Rotation paths and how fast each direction turns (degrees each step)
Each turn is a multiple of 5 degrees from 10 to 175, or 0.
Each row of a path follows its step; steps can be skipped.

step 0: [ -6   4   3  -9 -10   1 -27 -35 -14  21 -20 -19  12  31 -19  33   7  24
 -60  12  -6  -9 -13 -19   6 -39   2  11  17  20 -13 -29 -12   1  22 -13
 -25 -42 -36 -32 -15   0  51 -10  23   4  40 -15 -23  23 -15 -49 -26  -1
  -2 -16]
step 1: [ 10  -8 -12 -37  24 -25  20   1  15 -21 -33  18  -4  34   8  11  -5  15
 -30  -7  12 -47 -16  -1  34  -5  27 -55 -14  16 -13  38 -30  12 -13  25
 -36  23  37   2  15  -9 -26 -35 -17 -26 -30   7   9  29 -14  20  16   5
  13  38]
step 2: [ -7  -9  29  52 -48 -42  -8  53  29  18  20 -25  32 -15 -39  23  34  22
 -22  -2  34   2  20 -29  -5   0  10  14  12 -19  30  21   5 -14  16  17
  13   3  -7 -15   4  41 -30 -20  -1   8   3 -20 -26  16 -16 -23  -3 -10
  -2   6]
step 3: [  8  -5  32 -17  18  34  15  16 -12  13 -36  16  -4   9  20  11  -4  -4
  -1  47 -11 -27  -2   1  24 -73  12  -4   6  42 -19  -5 -54 -18   5 -29
  30 -13  28 -21  16  31  -1  -5 -19  30   8 -21   0 -32  20  11 -27 -11
  24  -3]
step 4: [ -4  16 -57 -43 -38  -8  -6  11  32 -24 -17 -44  -5  -3  16  -2  -6   4
  -9  25 -17 -30  21  22 -16 -22 -16   0  -6 -20   9   7  11   4   3  23
 -21 -28 -13  -4 -21   1 -30  -3  -4  32 -59   5 -34  32 -22 -50  23 -11
  24  20]
step 5: [ 17 -32   2   7 -16  18   7  -6  13  25 -26   4  18  26 -34  16  13  -9
 -19 -47   7  21   1 -40  22   0 -14 -56  22  -1 -44  -7  -2 -21   7 -12
  14 -12  48 -41 -18  38  -5  -3  20  -7   8  36 -51 -12  21 -25  -8  26
 -17  -1]
step 6: [ -9  -6  -7 -21  36 -24 -29  20  -8 -49   5  23  15  41 -40  23   6  40
 -28  12 -16  -1  39   5  -4 -29  23   9 -21  31  12  15 -53 -11  16 -24
 -18  14   2   0 -25 -16 -19  44  -9   5 -12 -10   0  20 -10  -6 -15 -49
 -20   1]
step 7: [ 23   2 -37   0  16  -8  -2  -3  -3  58 -15 -23  32 -13   3  23  14 -20
 -50  20  -4 -17 -27 -54  22 -16   3   7 -31 -16 -22   3  -5   1  41  23
 -15 -26 -22 -21  18  10  10 -43   4 -23   0 -41  -2  13  -9 -24  25   2
  17  32]
step 8: [ 17   4  -1  -6 -14  -4   8  19  30  25 -18  25   7  18  -3   5 -26  51
 -15  -4  17 -43  17  39   8   3  38 -25  44  21   2  30   2 -13 -20 -27
   0  13  24 -45  11  25 -21 -36 -35  10  20  27 -28  28 -12  37  12 -23
   4  -9]
step 9: [  8 -30  20  28 -17 -28   1  29   5 -13  19 -10  20  23  -3   8 -12 -13
 -23  37 -10  -3   4 -34  25 -40  -6 -10 -16 -24  15  34 -15  27   3   7
  43 -33 -18  23 -31  30 -58  18  -1  58 -23 -27   4   2   4 -11 -12  30
  -1   1]
Directions:
[ -2   3   5   5   0   1   5   4  -1 -10   6   4   6  -6   6   3  -4   2
   9   4   3  -3  -3   9  -1  -6  -9   4  12   2   2  13   5  -8 -10   5
   7   1   0   1   7   6  -6 -11   0   8   1 -11  -3  -5  -2  -5 -10  12
  12  13]
55
[ -5  -3   5  -5  -4  -4  11  -3  12  -4  15   2  11   3  -7 -11   9  -3
  -6  -2  -8  11  -7  -6  -3   0   1   4   6  -4   8  -7   1   3   5  -1
   5 -14  -8   5   0  -8  -1  -1  -4   4  -2  -3  -4  10  -3  -5   6  -2
  13  -2]
155
[ -2   7   3  -5  -7   5  -7  -7   3 -13   2   3   2  13   1  12 -10 -12
   8  -6  -6   4  -2  -2 -10  -1  -4  -2   0  -7 -15  -7   0  -9  -1   3
   3   4  -2  -3 -18   6   7   3  -7  -4  -3  -3  -7  -5  -5  -1   3  -3
   4   1]
60
[  6  10  -2   9  -9  -8  -1  -1   2   0   4  -4  11  -7   5   1   7  -4
  -8   2  12  -2  -4   0   4  -3  -6  -1  -2 -14  -6  -8  -1   9  -1   1
  -3  -8  -5 -13  -5  -6   6   6   2   3   2 -12  -2  -5  11  -1  -9  10
 -12   0]
155
[ -8  -5  -2   3   3  -8   0   2  -9  -2  -5  10  -8  -2  -6   5   0 -14
   5   1   8   6   5   1   2   3   5   5  -3  -7  -2   9  12   7   6  13
  -6 -10  -7   2   0  12   4  -6   5  10  -6  -4  -4   6  12  -6   7 -10
   0   1]
145
